In the data rows, the value 128 means zero.
Here are some points, each followed by its number:
[127 162 134 152 127 113 115 131 138 115  79  18 137  95 255 165 149   0
 255 136 118 205 255  78] 0
[101 154 132 160 131 114 134 124 155  81 142 219 163 141  55 136 143  51
 136 131 145 203  65  71] 1
[171  99 149 163 158 157 113 119  86 124 138  15 160 135 118 130 141 138
 237 114  33 121 126 190] 2
[111 109 128 160 130 113 116 130 159  91 126 105 176 133   0 137 151  55
 200 135 152 170  56 102] 3
[143  82 125 136 151 171  99 106  51 107 112 126 186  69 111 149 148  97
 255 116   8 125  94 213] 4
[168 101 148 164 158 155 113 120  86 126 137  16 156 134 121 129 139 145
 237 116  38 119 125 193] 5
[104 132 131 149 126 121 127 121 149  82  78 136 143  98 188 169 153   0
 255 131 100 199 255  83] 6
[152 102 137 168 151 124 109 130  84 198 132  84 104 114 232 119 111 255
 199 128 106 114  89 227] 7
[137 138 117 151 131 114 133 141 162 161 107 138 152 149  76 145 145  79
 141 129 152 199  85  70] 8
[114 122 146 114 115 115 133 129 132  82 180 153 122  97 149  99 154 216
  80 113 121 137 186  66] 9
[153 157 127 177 157 130 110 126  71 187 111  90 115 148   8 117 113 255
 108 122  99 114 122 180] 10
[152  58 131 171 161 144 103 121  69 150  80   0 106 122 180 127 117 193
 160  96  85 101 125 162] 11
[138 158 124 111 115 115 134 140 128 128 183 216 112  94 183  98 147 224
  77 114 143 133 136 106] 12
[112 116 123 142 125 117 114 130 162 100 127 104 172 130   6 137 150  59
 197 139 161 163  58 110] 13
[128 155 135 114 118 114 131 136 142  75 145  75 105  93 189  97 112 220
  69 125 157  92 106 148] 14
[129  69 114 188 136 115 148 133 154 155 102 255 152 153 246 167 175   0
  92 120 170 216 250  81] 15
[114 156 115 158 132 114 138 130 153 109 178 177 153 154  46 134 115 154
 135 133  97 201  64  65] 16
[138 132 145 127 119 113 137 139 144 124 116 179 100  98 212 101  97 187
 149 119 148 105  87 154] 17
[123 171 137 137 122 112 130 137 134 130 167  37 120 104   0 114  89 162
 205 119 129 114  85 160] 18
[133 108 118 125 119 113 138 139 154 136 136 158 105  98 123 104  97 192
 109 122 156 111  89 146] 19
[138  79 142 152 122 113 133 141 151 151 143 112 116 116 230 113  93 120
 199 121 115 102  87 151] 20
[106 118 137  90 113 118 136 130 147 152 124 248  88  69 216 107 147 112
 112 131  40 108 195  92] 21
[ 97 192  98   0   0 195 102 102 180 187 108 229 129  91  40 108 167  66
 253 129  42  71 167 215] 22
[127 135 149 159 133 114 132 135 151 100 164 108 147 160  85 130 126 166
 138 129 132 194  72  69] 23
[118  69 134 162 131 114 137 133 160 120 148  63 153 158 101 135 110  80
  71 133 122 190  77  70] 24
[120 118 119 170 130 113 140 138 167 179  98  25 122 119 116 123 153  16
   0  94 109  91 241  86] 25
[136 132 120  97 116 115 134 137 136 130 157 152 117  98 146 101 138 250
  47 121 151 150 202  67] 26
[155 115 143 175 159 136 115 122  73 153 118   9 107 189  99 143 138 127
   0 122 125  34 201 151] 27
[140 122 119 133 122 113 130 143 140 144 147 108 116 113 255 114 110 165
 212 116 150  98  88 152] 28
[117 147 121 157 128 114 129 130 145 121  90   0 134 113 130 162 156   7
 255 127 128 218 255  76] 29
[150  57 132 169 158 142 106 121  75 145  87   6 106 124 174 125 115 196
 147  98  88 104 128 157] 30
[125 160 150 159 131 114 116 133 134 144 127  90 160 142 255 139 135  51
 201 134 118 184  70  67] 31
[107 132 147  56 100 125 143 133 152  88 107   0 135 124 179 102 107 162
  98 117 144 183 170  79] 32
[129 161 125  92 115 115 137 135 127 114 157  90 119 101 156 103 123 255
  15 127 149 159 242  71] 33
[123 125 123 119 116 116 141 134 164 131 127  28 111 114 118 109  94 147
 173 119 143 100  79 163] 34
[149 132 119 171 154 129 143 123 108 157 117 211  87 147  32 176 163  49
 109 155 149  58 129 195] 35
Which three points above are nearest to each new point? Their numbers follow each, nearest first.
[133 136 141 131 118 113 146 137 153 126 135 117 102  95  31 100  92 177
 103 121 148 115  87 160] ~ 19 18 34
[ 98 154 132 160 131 114 133 124 156  80 142 235 166 142  55 138 147  40
 143 131 148 210  65  66] ~ 1 8 16
[129  75 116 188 138 116 144 132 148 153 102 255 151 152 229 164 170   0
  94 121 165 210 241  88] ~ 15 6 21
[153 103 138 168 153 125 108 129  77 199 131  80 101 111 237 118 109 255
 206 128 102 108  90 239] ~ 7 28 11
[117 148 122 156 128 114 129 130 145 119  91   0 134 114 127 161 153   8
 255 128 126 211 255  76] ~ 29 0 6
[124  85 124 164 160 147 144 118 100 114 105 192 143 117  93 178 147  23
  78 162 180  30 210  88] ~ 35 25 8
[106 209 136 117 119 113 128 131 114 148 133   0  87  92 187 108 151  78
 105 127  24 157 178  77] ~ 32 25 31
[121  82 123 165 161 146 146 118 102 112 106 196 142 119  80 181 147  19
  62 166 189  24 217  79] ~ 35 25 27
[111 103 150  70 101 125 143 138 150 108 100 249 134 114 255 112 100 109
  91 121 119 178 161  81] ~ 21 17 12
[122  90 124 166 160 144 143 118  98 115 106 191 139 118  75 176 144  36
  77 164 184  30 210  89] ~ 35 25 8
[151 157 127 173 154 129 110 127  75 182 113  92 114 145  12 116 111 255
 115 122 101 113 120 179] ~ 10 18 19
[116 138 135  51 100 125 145 140 150  93 128  79 132 121 255 108 124 186
 101 116 135 191 167  83] ~ 32 9 14
[110 117 128 179 159 133 148 108  94  85 113  83 128 120   4 147 137  15
  49 123  87  94 142 220] ~ 35 27 25
[140  76 142 152 122 113 134 142 152 156 142 107 116 116 226 113  93 118
 200 121 113 102  88 151] ~ 20 28 17
[110 102 151  69 100 126 142 137 149 104 100 255 134 119 255 111  98 107
  92 121 117 177 160  82] ~ 21 17 12
[108  80 138 159 129 113 133 132 156 178 117 131 120 123 195 119 118  52
   0 100  83  77 234  90] ~ 25 21 27
[152 133 117 175 157 130 144 123 106 163 112 215  84 151  23 181 163  38
 111 158 151  52 124 204] ~ 35 8 19
[127  75 126 180 157 134 160 122 140 119 132 174 132 172 100 173 147  17
  51 158 173  59 153 146] ~ 35 24 8
[146 218 135 183 155 128  95 125  45 177  97  98 133 143 116 118  97 233
 146 131 131 120 114 204] ~ 10 7 30
[117  63 135 165 132 114 137 132 162 119 145  52 156 163  95 138 107  69
  71 135 120 194  73  67] ~ 24 23 8
[ 98 166  94   0   2 192 130  98 223 177 112 158 137 112  95 109 143 128
  48 119  87  78 175 212] ~ 22 19 21
[139 149 123 106 116 122 130 138 121 127 184 219 112  94 180 103 150 218
  80 115 139 124 143 106] ~ 12 9 26
[129 151 121 134 123 115 128 136 131 123 144  71 109 113  23 114  76 170
 185 128 130 106 100 152] ~ 18 34 19
[142  80 130 178 153 126  95 124  75 142  99 113 132 136 212 117 120 234
 170 124 140  99 101 206] ~ 7 30 11
[132 106 118 123 118 113 138 138 153 134 138 160 102  94 127 101  93 199
 108 121 156 105  90 152] ~ 19 17 14
[108 205 135  84 108 120 124 131 119 153 132   0  88  93 183 108 151  82
 106 127  27 152 174  86] ~ 32 25 34
[136  53 139 169 158 159 120 109  94  99 105 225 168 133 139 138 133 102
 211 116  56 124 111 191] ~ 4 20 5
[141  74 142 152 124 116 132 140 147 153 142 111 116 114 228 113  91 121
 205 121 107  97  91 160] ~ 20 28 17
[126  98 137 163 133 114 139 134 176 113 151  95 149 161 179 134 139 102
  63 126 109 199  65  66] ~ 24 23 8
[100 151 131 159 131 114 133 124 156  82 141 237 163 141  52 137 144  50
 145 130 147 203  64  71] ~ 1 16 8
[116 171 113 115 119 113 137 135 156 109 111 243 105 105 255 110 101 210
 150 122 190  97  88 159] ~ 17 12 28
[130 136 147 160 134 117 129 133 145 102 160 105 147 158  85 130 127 163
 150 128 127 189  75  77] ~ 23 16 8
[152 132 118 175 157 130 142 123 104 162 113 201  85 154  28 178 162  44
 100 156 149  51 130 200] ~ 35 8 19
[124  99 135 181 131 114 142 129 152 102 129 134 111  92  36 101  76 138
  61 131 108 119  41 151] ~ 19 23 24
[139  80 141 152 122 113 134 141 150 151 141 110 113 114 225 111  88 126
 195 122 114  97  88 157] ~ 20 28 17
[143  76 130 181 155 127  94 123  72 143  96 116 133 139 220 117 122 237
 163 124 141  98 103 210] ~ 7 30 11
[129  74 114 184 135 115 146 133 153 153 105 255 149 150 230 164 168   0
  99 121 167 208 239  87] ~ 15 6 21
[116 160 118 118 120 113 139 134 155  99 114 240 104 100 255 108  98 220
 147 119 173 100  79 162] ~ 17 12 28
[132 162 119   0   0 210  75 120 195 209 126 196 104 103 118 111 146 139
 117 130  65  87 113 201] ~ 22 19 21
[124 104 141 174 158 131 151 117 109 128 124 126  69 125  84 182 146  27
  71 163 196  53 137 188] ~ 35 27 19
[137  94 128  57 122 206  78 107   0 145 102 209 125 139 150 162 130  57
  99 134  88  48 255  71] ~ 21 35 9
[116 159 117 115 119 113 139 135 155  99 116 243 103  99 255 108 100 223
 146 118 176 101  81 163] ~ 17 12 19
[129  65 126 182 159 135 163 121 140 122 133 180 129 174 107 176 147  16
  42 160 173  50 160 150] ~ 35 24 27
[117 164 117 117 122 116 136 133 149  97 112 237 106 101 255 110 100 222
 161 118 170 101  85 163] ~ 17 28 12
